One vector is turned by the same rotation once a step. Each row is the vector after some number of steps, and that number follows the row.
The counts run from 0 to 152.
[101  89 157 128 120  88 137 127 106 121 108 178  77 106 110 167 146 131
  76 121 154 104 132 165 180 100 139 109 117  86 109 132  94 158 129 156
 147 148 130  98 134 140 129 153 127 123 114 157 138 131 118 179  85  94
 113 135 168 143 121 114  89 148 119 117 113 162  99 175] -> 119
[129 145 133  56 118  92 133  94  93 121 171 145  89 123 123 152 177 110
 130 156 121  95 130 157 140 127 113 123 113  74 119 136 158 100 119 120
 116 154  98 133 164 144 112 125 141 156 139 158 160 132 111 156  84  90
 176 108 187 102 123 123 133 184  96 145 135 134 100 117] -> 95
[155 105 137  91 144 107 169 186 201 112 115 167 108 151  96 106 133 145
 113 103 138 130 135 166  95 120 161 122 106 112 148 150  97 123  93 156
 187 129 119 157 133 138 152 133 128 133 141 168 102 122 141 135 135  72
 140 119 193 129 104 136 150 158 133 157  88 153 125 147] -> 136
[132 143 159  84 134 113 160 130 134 121 160 179  93 110  99 116 152 103
 126 134 150 106 141 142 128 114 141  97 148  72 157 147 119  60 132 129
  90 144  93 131 159 143 141 134 160 154 160 162 157  99 154 199 149  91
 170 128 152  99 144 139 126 182 139 123 135 118 112 154] -> 87
[146 118 146  90 162  75 188 146 152 101 144 148 129 104 107 127 109 160
 107 140 148 144 137 133 103 142 120 106 126  77 112 146 115  68 122 157
 123 134 122 118 136 135 154 163 155 189 133 160 120 134 170 188 114  88
 140 137 142  90 143 150 128 170 155 104 105  98 140 153] -> 77
[162  70 107 119 121  68 135 144 152 123 127 152 119  93 103 128 105  75
 116 133 138 143 152 157  88 102 123 146 130  83 147 174 117 123  98 119
 186 144 105 119 144 139 122 126 141 142 161 157  86 138 141 155 120  88
 122 137 192 171 124 109 129 152 137 166 130 138 132 112] -> 1
[155 113 111  99 140  61 110 116 157  98 164 126 141  96 102 122 119 124
  95 153 152 121 106 153 108 104 132 104 127 105 128 160 155 101 119  88
 144 153 123 143 152 120  80 146 120 134 162 155 127 127 124 122  99  50
 163 132 177 133 121 134 127 171 120 162 129 158  98  80] -> 151
[130 105 155 113 144 106 145 123 132 101 123 177  94  56 100 132 122  89
 123 146 177  99 164 124 117 106 122 118 147  62 127 145 109 103 133 106
  93 135 110 100 154 138 151 120 159 142 145 154 142 109 164 207 103  92
 134 146 132  95 173 112  98 156 156 112 137 131 123 152] -> 7
[146 128 165  85 160 117 173 138 103 109 113 175  81 132  81 128 168 131
  97 115 124 128 134 171 164 106 142 127 118 123 146 103 106 118 114 137
 152 164 134 111 164 170 132 151 120 104 125 128 141 110 138 168 121  63
 152  98 201 114 130 158 130 161  97 130 150 140 124 141] -> 29
[141  81 114 146 124  74 136 134 145 125 104 164 104 118  96 138 122 145
  95 119 164 122 128 151 121  91 150 128 113  65 155 178 113 163  86 163
 204 154 100 124 124 149 133 151 166 137 108 165 130 154 142 143 114  65
 115 117 185 145 121 143 134 130 127 126  97 161 120 157] -> 127
[136  74 117 118 118  86 117 128  92 138 111 151 130 118 134 195 165 140
 111 148 135 120 133 182 133 102 124 129 101  94 126 128 136 135 132 130
 188 165 100 158 162 142 115 148 119 134 154 156 131 143 106 143 101  83
 128 111 204 157  95 104 142 148 127 176 107 129 111 141] -> 48
[160 128 171 137 153 108 138 168 147 114 104 201  82 110  80 124 130 133
 104 139 175 124 159 140 120  90 176 121 131  83 171 141 109  95 148 117
 133 137  98 154 141 139 138 155 124 131 146 151 138 114 170 191 152  92
 142 118 145 123 136 162 140 152 160 133 110 118 113 160] -> 133
[159 104 161 122 162 124 147 154 175 104  78 179 100 111  79 126 140 152
 125 122 144 108 144 135 125  82 166 130 150  69 150 157 100 116 143 148
 126 138 103 161 130 146 145 148 123 135 125 142 117 101 154 182 131  72
 164 108 137 137 153 147 140 151 137 149 105 133 119 180] -> 134
[136 104 149 111 141  72 152 121 122 135 175 153 133  95  89 109 150 120
  99 160 154 120 127 158 118 120 105  95 156  78 119 150 157  85 120  93
  94 156 136 117 139 109 131 157 115 153 139 138 163 100 135 173 109  91
 144 150 162 147 135 148 113 195 120 131 150 133  98  76] -> 97
[132 113 131  96 134  80 149 104 120 135 173 140 127 106 106 120 171 113
 113 156 135  87 117 147 130 125  95 104 134  75 118 142 169 103 113 114
  85 159 134 111 159 112 121 140 142 149 127 150 168 115 123 159  81  77
 161 129 170 103 149 145 120 198 108 141 147 157  85 108] -> 96
[138  94 144 141 157  82 105 147 117 129 117 184 116  79  83 157 123 112
  92 153 166  91 152 158 121  98 140 117 143  76 138 116 149 105 162  79
 122 160 117 146 165 144 125 165 124 131 168 130 155 127 143 182 126  97
 142 159 127 129 116 150 130 166 149 140 120 112  99 136] -> 52
[131 101 161  89 121 113 136 161 120 146 153 182 115  89 120 133 139  90
 136 133 153  87 169 191 106 125 114 135 119  60 130 120 124 135 146 151
 129 113  96 150 129 145 143 116 120 162 147 140 125 144 127 182 106 121
 139 133 173 168 129 100 132 143 189 123  58 117 126 146] -> 113
[147  99 134  80 110  85 182 154 135  96 162 146  96  85 134 123 113 102
 115 122 158 143 143 178 103 131 137 109 117  76 107 152 115 121 106 186
 166 113 109 107 119 138 135  97 126 161 132 162 106 123 130 154  94 110
 123 128 187 154 108  74  93 130 155 136  98 141 156 148] -> 12
[119 124 176 100 162  73 128 144 138  89 114 181 101 102  97 114  99 160
  92 148 176 100 130 142 135 143 136 105 115  94 132 146 122 117 120 127
 134 135 139 131 150 154 147 164 136 142 110 152 155 142 164 153 106  84
 150 135 149  65 113 175 112 169 149 101 101 150  92 158] -> 131
[120 109 165  72 154  99 197 167 129 128 120 167 132 120  89  97 143 159
 129 116 154 119 110 171 144 139 120  85 128 107 137 116 126 114 106 165
 136 118 123 127 127 163 178 167 126 158 128 134 182 146 140 178 132  73
 142 140 182 107 129 137 127 176 139  98 105 129 124 137] -> 31
[127 109 133  63 112  82 166 124 112 107 173 129 131 112 155 152 176 139
 126 132 145 126 101 165 140 120 112 102 105  86 130 172 130 101 125 164
 152 142  86 111 120 133 118 105 128 161 141 177 139 120 118 153  92  74
 153 118 208 173 105  65 104 156 115 135 122 134 135 123] -> 93
[167  75 143 102 109 121 177 163 166 118 119 173  60 117  88 109 116  67
 125 104 118 134 164 177 102 104 158 158 141  79 126 124 106 126  95 159
 137 129 122  92 152 155 122 103 139 119 139 161 104 103 121 168 119 111
 115 145 158 107 139 122 140 169 138 149 126 149 159 140] -> 10
[133 135 151 101 158  80 152 139  98  91  98 174  88 114 114 168 126 173
  91 147 164 102 153 155 144 127 139 122 104  96 123 114 120 124 110 122
 150 159 127 118 169 152 129 147 140 124  92 147 131 144 144 164  95  88
 160 115 150  72 115 156 120 168 114 121 105 141  99 164] -> 130
[160 118 155  74 127 128 183 153 186 123 166 138  97 127  71  95 145  98
 118 105 112 127 134 178 110 109 161 117 138  90 139 140 131 100 125 153
 149 143 114 143 133 140  99 120 108 136 148 158 116  86 119 155 121  82
 155 127 181 150 140 123 151 189 108 168 123 149 135 108] -> 90
[149  84 173 125 140  88 165 141 127 145 119 168 116 113  88 131 113 159
  92 142 147 109 161 151 104  98 135 137 149  49 106 119 134 120 126 159
 107 137 125 130 131 118 139 166 145 188 104 150 125 136 146 183  91 113
 122 128 131 128 143 152 134 163 177 132  74 110 113 160] -> 123
[133  49 144  87 113  79 185 136 162 137 116 142 117  88  80 121 155 108
 131 121 121 115 121 145 166 103 116 125 151 105 133 133 122 128 115 170
 118 142 124 135 127 159 112 155 111 137 147 129 133 142 132 166 115  57
 118 125 175 143 158 137 146 182 100 150 149 152 154 116] -> 100
[132 138 140  57 102 103 138 106  96 114 187 138 117 110 140 162 182 120
 127 126 139 119 116 172 144 130 111 118 107  94 129 148 130  96 136 132
 144 161  87 136 150 145 102 119 123 151 150 163 145 124 116 160  85  79
 156  98 215 148 121 110 110 158 109 146 124 135  98 114] -> 94
[130 138 128  84 129  90 132  86 111 102 163 167  79 113 131 112 129  97
 120 153 146 102 134 147 105 114 123 137 127  51 118 143 122 118 102 131
 130 142 112  82 153 146 123 128 178 141 108 168 139 117 117 155  67  90
 138 114 180  90 140 130 103 156 142 120 114 162 104 142] -> 15
[168 108 119  85 124  82 141 132 149 121 165 134 144 112 154 168 152 128
 134 141 140 127 127 163  92 111 145 106 109  83 129 156 133  79 128 138
 149 151  95 189 150 118 129 133 149 178 160 167 122 137 138 158 116 110
 146  98 195 124 117 106 159 163 146 164  88  99 109 146] -> 148
[153  96 133 150 112  94 117 150 106 141 136 176  81 135  77 116 129  92
  73 128 152 129 136 186 112 105 145 112 117  70 121 131 131 156 108 125
 176 140 123 101 149 142 120 135 124 107 137 152 142 105 104 140  92 109
 125 150 176 177 114 116  97 156 150 139 117 159  94 121] -> 117
[120 142 129  90 148  92 142 142 145  63 142 146 127 112 144 145 131 171
 121 142 180 105 131 154 116 134 145  89  99  78 131 171 103 118 127 134
 168 135 104 164 132 134 128 128 124 153 125 193 140 134 150 138  88  76
 157 109 170 114  94 104  98 148 138 131  90 141  87 171] -> 139
[150  79 104 114 110  93 145 131 119 117 117 149  99  84 108 164 143  86
 118 149 134 157 154 164 107 115 127 155 129  82 138 159 131 121  96 114
 194 157 104 107 165 148 125 105 149 141 159 166  92 125 137 162 106  91
 115 117 173 148 107  82 124 151 121 165 132 124 144 142] -> 2
[149 111 108  73 148  73 125 100 157  79 158 126 141 100 117 141 128 152
 110 156 137 102 124 143 101 117 130 121 121  62 112 153 145 103 124 115
 121 161 109 145 149 110  86 135 121 149 121 169 121 135 124 133  77  54
 162 111 150 107 125 133 156 172 122 171 119 134 104 124] -> 150
[148  98 162 111 125  91 157 146 114 137 156 161 118  88  74 130 165  99
  89 132 144 138 129 175 148  87 141  99 153  90 141 129 159  85 150 112
 110 161 126 124 152 119 121 159 101 148 169 132 149  97 137 183 127  86
 150 155 160 162 150 126 123 183 117 152 161 133 105  98] -> 98
[149 130 118 106 130  71 111 130 169 102 168 141 101 117 120 122  88 125
  88 132 150 129 151 161  88  96 140 141 113  53 103 167 124 112  94 118
 158 143 125 127 143 115  85 144 131 152 123 190 101 115 122 139  77  95
 144 109 168 126 130 151 119 145 156 143  81 142  94 118] -> 70
[130 126 141 106 125  87 126 142 109  98 142 187  73  63 112 143 111  80
 112 151 165 120 169 148 118 133 127 126 138  76 130 135 115  85 136  84
 104 138 103 101 175 160 143 120 160 140 156 157 144 127 155 202 115 112
 137 150 151  85 117 121 101 151 146 124 147 121 118 165] -> 6
[131 130 177 129 165  67 127 164 138 112 130 200 106 115  87 106 109 142
  93 147 183 120 143 152 116 113 149 107 132  98 150 145 117 104 134 104
 125 139 124 144 148 139 146 161 128 147 139 144 150 136 176 168 125  90
 144 139 171 107 126 163 133 167 174 112  98 138  86 136] -> 132
[135 167 147  82 145  89 109 119 129  71 150 162 108 121 142 124 147 138
 117 135 164  93 140 168 117 116 136 119 108  96 135 162 109  91 135  95
 143 143  98 156 156 124 120 128 123 117 142 181 142 126 137 139 105  76
 172  93 193 108 110 127 114 160 138 136 106 143  67 148] -> 140
[148  60  98 103 112  78 137 135 195 115 129 143 121  70  90 117 101  81
 132 140 134 128 137 134  95 110 123 142 152  75 146 173 139 123 101 128
 142 147 109 119 126 130 112 131 135 154 154 164 100 148 154 162 106  78
 121 137 164 134 143 130 144 158 141 172 131 153 136 105] -> 0
[137  55 120 129 115  74 128 144 123 132 126 144 156 117 122 168 154 124
 113 119 156 111 118 172 120 107 118 119 100  89 135 157 139 148 124 154
 196 160  98 159 125 137 133 159 118 147 161 168 136 139 112 129 108  87
 128 134 192 199 113  92 134 148 138 156 100 130 116 115] -> 47
